In the rows, 128 means zero.
The rows of A fall into 3 groups, which share some directions, and each row is roughly a mix of its group's hidden directions.
A, 125 rows:
[[132  87 130  98 124 144 129  95 126  73 137 111]
 [147 138  78 122  89  79 125 132 123 142 117 141]
 [113 155 138 178 137  84 124  93 125 133 113 107]
 [136  90 128 103  93 134 135 117  98  81 101 137]
 [ 78 120 145 119 135  69 149 125 123 126 105 125]
 [122 139 164 128  83 148 157  93 110  98 112 121]
 [116 114 159 121 130 116 138 151 103 180  88 147]
 [122 143 160 176 146 148 108  81 118 144 118 115]
 [116  82  82  97 119 150 123 138 105 140 103 119]
 [159 132 122 119  85 151 120 116 123  68 141 125]
 [ 76 118 144 125 170 109 162 123 153 146 116 136]
 [122 140 184 151 124 123 130 107 122  76 110 118]
 [103 118 180 132 152 123 138 150 118 174 106 142]
 [128  98 103 138 107 162 108 165 110 122 166 155]
 [144 117  95  87 173  94 119 133 143 155 134 135]
 [114 140  92 155 174  86 107 122 145 148 135 123]
 [116 124 129 185 127 155  82 105 108 141 137 136]
 [ 99  83  73 103 142 128 131 145 127 130 109 136]
 [117 164 187 139 122 118 117  93 140 101 131 116]
 [162 128  89 108  70 125 116 125 125 103 131 143]
 [107 170 142 111 136  95 112 116 175 115 154 113]
 [148 115 167 155 155 178 104 132 117 147 125 111]
 [174 147 152 159 108 154 120 123 113  99 126  94]
 [102 125 184 125 140 137 143 155 101 146  92 136]
 [158  90  85 133 113 149 132 148  87 144 112 131]
 [101 175 154 123 135  99 118 123 170 109 152 119]
 [170 127 181 124 128 156 124 141 121 138 115  88]
 [125 141 161 135  77 141 145  89 114 106 104 112]
 [116 159 104 116 118 106 109 152 139 154 169 169]
 [102 170 159 125 138  95 117 109 169 110 149 125]
 [143  90 103 112  80 118 126 112 112  90 111 146]
 [161  84  97 140 119 141 141 144  85 126 100 122]
 [166 129  93 106  72 132 119 126 117  99 126 142]
 [124 130  97 148 165 107 116 125 169 159 166 132]
 [134 150 142 166 165 137  87 103 133 156 124 101]
 [118 100 110 122  70 144 126 144 106 108 142 163]
 [163  88 106 132 133 169 136 129 106 153 123 163]
 [109 153 136 153 182 124 128 129 151 163 142  97]
 [179 113 110 134 108 169 121 124  96 162 132 131]
 [115  99 130 119 162 161 127 108 143  77 150 108]
 [115 137 164 151  76 157 141 104 111 103 113 127]
 [135 161 154  92 116 100 161 104 139 114 100 102]
 [ 98 153 152 119 118  76 124 128 138  89 121  99]
 [106 147 156 167 131 157 105  78 106 127 120 133]
 [101  89 103 142 172 129 164 125 135 153 105 127]
 [106 151 180 138 139  94 131  92 148 102 125 121]
 [115 100  94 136  76 139 126 147 112 111 153 160]
 [ 97 110 171 137 148 117 133 152 126 175 101 144]
 [119  99 111 171 128 158  95 150 107 134 156 153]
 [185 114 122 162 125 174 135 133 103 133 126 131]
 [142 110 152 105  83 177 135 139 103 103 131 131]
 [108 112 123 181 125 159  92 118  98 128 146 149]
 [111 131  92 155 182 103 101 125 140 151 139 138]
 [138 155 140 142 179  92 125 135 153 151 115  95]
 [ 93 125 162 138 160 119 135 151 131 181 110 139]
 [103 124 112 146 159  91 133 126 136 188 113 123]
 [176  98 102 153 115 144 134 137  90 113 106 108]
 [153 122 110  82 123  92 150 174 144 125 136 118]
 [149 147 103 110 100 156 120 113 133  73 150 110]
 [145  89 127 101  84 126 129 118 105  85 110 142]
 [178 105  99 138 132 179 125 127 119 149 136 143]
 [118 128 149 140  68 168 128 105 108 105 124 136]
 [137 160 147 136 169  93 134 124 158 149 106  93]
 [126  85  77  93 117 152 116 140 108 143 113 132]
 [114 149 133 149 164 104 132 138 135 193 120 117]
 [114 157 133 149 176 120 130 134 141 181 132 103]
 [147 146  77 141  90  97 116 136 132 160 112 139]
 [154 144  68 127 117 128 115 109 145  97 154 110]
 [150 169 184 162 123 127 129 102 132 121 142 120]
 [ 91  93  98 106 155 107 146 140 136 148 119 164]
 [141 155  78 136 102 142 115 116 149  88 157 124]
 [ 83 115 151 110 169 109 157 119 164 130 114 126]
 [140 146  72 121  87 146 113 117 145  95 140 121]
 [145 176 159 130 101 132  91 110 137 107 159 136]
 [ 76 132  97 154 123 138 117  98 124 116 134 170]
 [105 129 147 123 108 194 151 118 126  96 124 143]
 [142 102 100  79 159 134 123 165 136 140 145 151]
 [141 118 161 157 157 176  91 137 113 148 132 124]
 [116  98  80 116 105 121 125 169 126 116 150 160]
 [162  84  90 142 123 150 137 139  89 138 109 135]
 [136 101 133 124  82 174 125 163 110 112 146 145]
 [108 136 179 135 144 112 137 149 120 181 108 132]
 [110 112 106 181 130 158  87 133 114 134 152 144]
 [130 108  87 141 146 104 115 104 170 138 169 133]
 [125 110  96 142 157 106 111 119 177 150 165 130]
 [118  96 103 148 116 160 104 172 119 126 155 159]
 [152 115  97 101  98 130 125 104 122  71 141 121]
 [137 157  82 156 127 126 116 112 157  96 163 114]
 [163 114 171 143 143 171 116 157 121 144 129 103]
 [118 167 174 139 170 153 135 141 134 135 157 120]
 [140  95  83 121  94 116 126  97 125  88 133 143]
 [142 122 113 157 145  62 109 138 125 152 123 104]
 [142  98  69 133 108 113 120  97 138  96 137 133]
 [ 93 138  88 115 118  87 147  93 135 113 125 154]
 [163 129  94 112  70 122 119 127 120  97 130 148]
 [102 121 126 141 170  96 133 139 137 186 115 127]
 [100 138 148 130 119  80 137 138 122  88 104  89]
 [ 82 133 111 101 146  98 125 126 156 158 147 160]
 [152 111 108 107  69 132 122 125 110  92 111 145]
 [ 93 142 142 148 186 132 136 124 144 161 135 103]
 [131 160 129 138 145  79 131  94 153 147 105  97]
 [140 160 158 125 127  99 135  80 134 137  97  94]
 [135 161 175 136 151 126 142  93 136 134  99  94]
 [153 141  68 132 102 120 114 111 148 100 154 125]
 [ 88 173 160 113 135 117 116 122 168 129 153 133]
 [177 125 173 116 136 141 130 141 128 145 114  83]
 [100 140 154 148 187 134 133 132 142 160 133 102]
 [144  94  72 115 140 140 143 159 125 163 128 132]
 [142 117 154 108  71 169 140 136 109 105 128 129]
 [106  83  75  95 131 141 126 150 120 133 109 133]
 [108 145 164 136 170 134 133 162 129 178 122 132]
 [ 98 172 156 117 137 102 115 112 171 119 153 124]
 [181 106  98 127 105 155 119 130  94 156 129 131]
 [133 124 167  97 109 152 146 126  84  92 106 125]
 [135 124 165 170 154 170  95 127 106 144 133 123]
 [107 122 110 144 163  85 134 131 134 185 118 130]
 [116 141 158 158 174 117 126 149 144 176 129 120]
 [138 147 105 155 157 112 111 142 167 171 158 129]
 [162 145 163 153 106 155 122 118 110  97 117  89]
 [141 132 177 151 118 137 131 109 114  79 104 104]
 [157  84  89 132 123 151 142 150  93 143 107 126]
 [113 160 156 144 158  95 144 134 171 103 146 137]
 [ 93 137 142 172 132 157 107  87 106 123 124 149]
 [138 150 135 144 172  80 133 141 150 146 115  94]
 [181 121 101 150 100 153 112 131  89 137 133 131]]

Here is one row of each group, with its name. Which group are the others in?
[140 103  66 113 129 146 130 158 121 164 130 122] => N
[156 118  86 119  69 118 113 128 130 112 124 153] => T
[160 125 180 142 155 158 111 131 113 145 116  96] => Q

[ 79  99 119 109 151  94 151 126 129 152 112 156] => N
[133 154 144 128 159  85 140  89 146 147 100 103] => Q
[137 128 123 173 176 126  90 130 129 162 144 116] => Q
[ 63 139 145 105 135  85 137 130 140 139 124 139] => N
[ 97 131 181 121 161 130 159 111 159 130 114 112] => N
[104 151 139 145 171 114 134 148 137 186 127 125] => T
[121 145 169 115 113 156 145 148  84 118  87 126] => T
[100 150 120  91 132 116 113 128 159 165 162 158] => N
[126 162 144 120 160  88 149  94 149 138 101 106] => Q
[133 154  90 162 134 144 112 116 162  96 163 113] => T
[114 145 141 193  89 124 122 103 120 121 124 111] => Q
